A single turn carries every row of the set below to another of its rows. Some are shown first; where does it send the rows asked next?
z_514: [-0.07 -0.47 -0.95 -1.14  0.03  1.47 -2.47 -0.40  2.26  3.59 -0.54  1.11
  0.26 -0.30 -0.11 -1.20  0.24  1.38  2.52 -1.63  0.19 -0.87  1.63  0.18
 -1.08 -1.03  2.75 -1.72 -0.39  0.71  2.42 -4.06]
z_304: [ 0.42 -0.67  0.11 -1.17  0.24  1.56 -3.51 -0.30  1.93  3.88  0.15  0.81
  0.40 -0.10  0.84 -0.47  1.11  1.32  2.17 -1.55  1.79 -1.33  0.34  0.87
 -0.79  0.04  2.02 -2.55 -0.45  1.09  1.39 -4.11]
z_686: [ 1.09 -0.06  1.13 -1.26  0.33  1.43 -1.56 -0.49  0.95  2.52  0.30  0.36
 -0.45 -0.11 -0.77 -0.48  0.31  0.97  1.81  0.52 -1.04 -1.64  1.67  0.53
 -1.69 -1.39  3.52 -3.05  0.46 -1.04  0.84 -2.68]
z_815: [ 0.99 -0.67  0.81  2.28 -0.51  3.25 -1.34 -0.52 -1.31  2.74 -1.67 -2.45
 -1.32  1.16 -0.84 -1.39  1.28 -2.33  2.55  0.08  1.44  0.84 -1.18  2.99
 -0.94  0.96 -1.83  1.40  1.29 -0.21  4.09  0.10]
z_232: [ 2.63  1.24  0.29  0.11 -0.38  0.48 -2.96  0.07  0.82 -0.38 -3.75  0.25
 -1.85 -0.92 -0.07  0.46  2.08  1.18  2.51 -1.11  2.16  0.04 -1.96  2.45
 -0.11 -0.82  3.64  1.39  0.94 -1.42  5.72 -0.09]
z_927: [-0.52 -0.56 -0.27  1.24 -0.89  2.97 -0.64 -0.54  0.61  2.34 -2.11 -2.39
  0.35  0.87 -0.84 -0.12  2.03 -2.34  1.68 -0.52  0.47  0.00 -0.75  2.99
  0.21  1.40 -1.69  2.26  1.62 -2.69  3.85 -0.35]
z_268: [ 0.41 -0.22 -0.77  1.60 -0.40  3.04 -2.02 -1.35 -0.18  1.29 -2.14 -3.53
 -0.46  1.82 -2.55 -1.53  2.12 -1.94  2.94 -0.69  2.83  0.55 -1.28  2.97
 -0.33 -0.39 -0.44  1.85  1.07 -0.78  2.72 -0.96]
z_381: [-0.44 -1.23  0.89 -2.12  0.75  1.79 -1.86 -0.07  1.35  4.38 -0.49  0.82
 -0.81 -0.90  0.45 -1.29  0.86  0.58  3.11  0.71  0.79  0.41  2.77  1.14
 -1.12 -1.06  3.75 -1.57 -0.19  0.11  2.34 -3.17]
z_669: [ 3.08  0.33 -1.04  1.82 -2.03 -0.13 -1.16 -0.67 -0.27  0.54  0.39 -1.29
 -0.97 -1.00  0.60  0.53  1.93  1.60  3.29  0.30  0.37 -0.72 -0.03  3.64
 -1.99  0.56 -0.91 -0.51  4.54  0.93  3.75 -0.03]
z_12: [ 3.31 -0.21 -0.58  1.72 -1.55  0.37 -1.18 -1.47 -1.02  0.67  1.02 -2.61
 -0.47  0.39  0.35  0.62  2.92  1.34  2.39  1.93  0.84 -0.64 -0.49  4.09
 -1.40 -0.37  0.07 -0.69  5.01  1.20  3.65  0.31]
z_580: [ 1.91 -1.07 -1.59  1.22 -1.85  0.16 -1.78 -2.00 -0.55  0.59  1.84 -2.34
 -0.39  0.03 -0.66  0.42  3.12  1.78  3.61 -0.10  1.60  1.03  0.78  3.35
 -1.47 -0.48 -1.53  0.28  4.09 -0.08  3.38 -0.57]
z_65: [ 1.64 -0.03 -0.01  0.67 -0.10  1.11 -1.81 -1.26 -2.80  0.88 -1.61  1.11
  1.27 -2.31  2.43  0.12  0.59  0.49  1.45  3.80  2.22  0.48  0.24  3.10
 -1.72  0.90  0.48  0.85  0.77 -1.08  4.40  1.86]
z_768: [-1.32 -0.47 -0.20  2.40 -1.27  2.76 -2.46  0.00 -0.69  2.02 -2.24 -2.05
  0.04  1.86 -2.91 -0.91  1.47 -0.36  2.80 -0.04  1.97  2.19 -0.12  1.82
  0.98  0.13 -0.66  0.91  1.83 -1.89  2.81  0.89]
z_589: [-0.24 -1.01 -0.71 -0.77 -0.12  2.65 -1.67 -0.76  2.25  4.69 -0.01  1.22
  0.88 -0.24  1.25 -1.16  1.29 -0.32  1.43  0.88  1.47 -0.74  2.13  0.59
 -0.38 -1.73  2.47 -1.97 -1.29  0.53  2.44 -2.81]
z_782: [ 0.01 -0.24 -0.71  1.15 -1.15  0.82 -2.99 -1.63 -2.24  0.78 -1.47  0.80
  2.91 -0.42  0.55  0.65  2.11  2.24  1.97  2.17  2.58  1.72  0.73  1.82
  0.31  0.11  1.41 -0.15  0.34 -1.66  3.22  2.92]
z_197: [ 1.75 -0.81 -0.12  0.77 -0.06  0.72 -3.52 -2.05 -2.42  0.64 -1.42  0.66
  1.80 -1.68  2.56  0.93  1.32  1.08  0.39  2.93  2.89  0.55 -0.75  3.50
 -0.63  1.19  0.40  0.58  1.64  0.38  4.29  1.17]
z_965: [-0.36 -0.92  0.12 -1.57  0.00  1.64 -2.85 -0.77  1.30  3.70 -0.25  0.62
  0.43 -0.57  0.65 -0.76  0.62  1.76  2.86 -0.81  0.66 -1.24  2.29  1.20
 -1.24 -0.59  3.31 -1.90 -0.40  1.80  1.51 -3.24]
z_312: [ 0.95 -0.79  0.94  1.69  0.09  2.79 -1.39 -0.53 -2.06  1.51 -1.98 -3.05
 -1.22  1.48 -2.63 -1.12  0.74 -1.59  1.80  0.66  0.56  0.53 -1.55  3.25
 -0.60  0.34 -0.31  1.56  2.66 -0.48  3.33 -0.03]
z_23: [-0.06 -1.41 -0.06 -1.61  0.37  2.05 -0.81 -0.30  0.91  4.46  0.53  0.99
 -0.37 -0.38 -0.85 -1.35  0.65  0.34  2.77  0.57 -0.39  0.73  2.78  0.60
 -1.41 -1.96  2.82 -1.47 -0.46 -0.58  2.89 -2.75]
z_300: [ 1.40  1.54 -0.78  1.31 -1.01  0.04 -2.84  0.56  1.21 -0.65 -4.05 -0.11
  0.06  0.13 -0.48 -0.54  4.18  0.44  2.95  0.14  2.84  1.06 -1.25  2.28
  1.89 -0.52  3.28  0.12  0.23 -1.13  3.90 -0.04]
z_205: [ 2.71  0.61  0.18  0.46  0.85  0.27 -2.74  0.37 -0.49 -1.13 -4.59 -0.40
 -1.30 -0.85  0.00 -0.80  2.36 -0.49  1.28  0.87  2.08  0.12 -2.23  3.26
  0.41  0.37  2.20  1.57  0.89  0.04  4.83 -1.68]
z_634: [ 0.13 -0.71  1.66  1.72 -1.22  3.95 -1.31 -0.51 -0.88  2.57 -1.49 -1.75
 -1.64  1.10 -2.08  0.30  0.98 -1.77  1.30 -0.09  1.12  0.88 -0.68  2.45
 -0.17 -1.19  0.06  1.85  1.28 -1.83  4.34  1.84]
z_193: [ 1.80  1.50 -0.74  0.36  0.07  0.81 -2.38 -1.39  0.41 -1.90 -4.16 -0.17
  0.47 -0.99 -0.19 -0.48  2.76 -1.56  1.49  1.26  3.04 -0.27 -1.09  3.12
  0.15 -0.74  2.97  1.36 -0.72 -1.48  3.13 -0.66]
z_247: [ 3.56  2.09  0.07  0.98  0.11  0.82 -2.18 -0.61  0.40 -1.05 -4.47 -0.76
 -1.12 -0.32  0.73 -1.08  1.90 -0.89  2.20  0.15  1.75 -0.88 -2.34  2.97
 -0.60  0.85  2.88  0.44  0.02 -0.59  4.57 -0.58]
z_510: [-0.18 -1.09  0.45 -0.93 -0.39  2.55 -1.46 -0.53  1.46  4.32  0.11 -0.30
 -0.09  0.16  0.91 -1.11  1.78  0.55  1.63  0.85  0.70 -1.05  3.41  0.92
 -0.77 -1.82  2.55 -2.08 -1.00  1.32  1.66 -2.71]
z_354: [-0.27 -0.44  1.37 -1.24 -0.07  2.21 -2.10 -1.29  2.10  3.19 -0.47 -0.16
 -0.86  0.21  0.17 -0.84  0.24  0.41  1.79 -0.08 -0.12 -0.86  2.80  0.86
 -1.05 -1.06  3.72 -2.82  0.16 -0.37  1.45 -2.88]
z_267: [ 0.93 -0.98  0.72 -0.98  0.44  2.82 -1.39 -0.77  0.81  4.49  1.00  0.20
  0.86  0.39  0.91 -0.94  2.06 -0.12  1.54  1.87  1.67 -1.40  1.32  1.02
 -0.88 -1.77  2.88 -2.49 -1.47  0.26  1.40 -2.07]
z_491: [ 1.77  0.33 -1.88  1.96 -2.68 -0.40 -1.34  0.08  0.24  0.31  0.27 -1.87
 -0.17  0.65 -1.01  0.28  3.81  3.08  3.33  0.80  1.32  0.55  1.01  2.01
 -0.03 -1.39  0.52 -0.95  3.87 -0.68  3.40  0.94]
z_964: [ 1.85  0.23 -2.58  0.66 -1.71  0.24  0.15 -0.56  0.80  0.85  0.04 -2.47
  0.74 -0.17  0.43  0.72  3.06  1.99  3.01  0.27  0.20 -1.82  0.34  3.22
 -1.55  0.59 -1.02  1.02  4.03 -1.30  3.87 -0.42]
z_139: [ 1.15 -0.61 -0.86 -0.05 -0.91 -0.45 -2.55 -2.68 -1.93 -0.78 -0.30  1.27
  1.79 -2.66  1.31  1.30  2.09  0.98  1.52  2.70  2.22  1.26  1.36  3.16
 -0.85 -0.01  0.54  0.37  1.39 -1.70  3.41  1.11]
z_195: [ 2.61  0.52 -1.13  1.94 -3.14  1.08 -1.39 -0.44  0.76  0.88  0.23 -1.53
 -0.95 -0.11 -0.03  1.81  2.62  2.21  2.41 -0.18  1.28 -2.01 -0.41  3.20
 -0.91 -1.78  0.37 -0.15  3.81  1.05  3.71  1.37]
z_460: [ 2.16  1.16 -0.34 -0.18 -0.12  0.23 -1.50 -1.20  1.56 -0.20 -3.57 -0.73
  0.46 -0.58  1.40  0.16  3.87 -0.75  2.12 -0.42  1.02 -0.42 -1.88  3.22
  0.37  1.57  2.55  1.24  0.29 -2.80  5.23 -1.05]
z_410: [ 0.38 -0.87 -0.57  0.39 -0.74  2.10 -3.06 -0.97 -2.22  2.38 -1.19  1.01
  1.56 -1.76  1.62  1.31  0.81  2.10  1.66  1.59  3.54  0.39 -0.17  2.66
 -1.09 -0.49  0.79  1.97  0.79 -0.26  4.98  2.48]
z_744: [ 0.76 -0.06  0.08 -0.99 -0.53  1.81 -1.42 -1.87  2.41  3.39  0.61  1.09
  0.42 -0.08  0.14 -0.40  0.48  0.19  2.12 -0.04 -0.55 -1.05  1.96  0.99
 -1.07 -1.58  4.03 -3.30  0.14 -0.33  1.82 -2.43]
z_529: [-0.05 -1.74  0.84 -1.95  1.10  1.47 -1.91  1.21  0.59  4.35  0.45  1.49
 -1.26 -1.04 -0.30 -1.11  0.99  0.70  2.23  0.77  0.79  0.56  2.07  0.56
 -1.01 -1.08  1.46 -1.11 -0.11 -0.57  2.34 -3.79]
z_843: [ 0.81 -0.27 -1.32 -0.49 -0.05  0.92 -1.29 -2.34 -1.81  1.49 -1.08 -0.19
  3.01 -1.38  2.30  0.66  2.21  1.63  1.87  2.03  1.47 -0.02  0.23  2.78
 -1.55  1.64  0.70  1.73  0.66 -2.82  5.01  1.44]

z_634 goes to z_232
z_65 goes to z_669
z_304 goes to z_267
Where do these go?
z_312 goes to z_205
z_381 goes to z_965
z_193 goes to z_139
z_768 goes to z_300
z_744 goes to z_23
z_843 goes to z_964

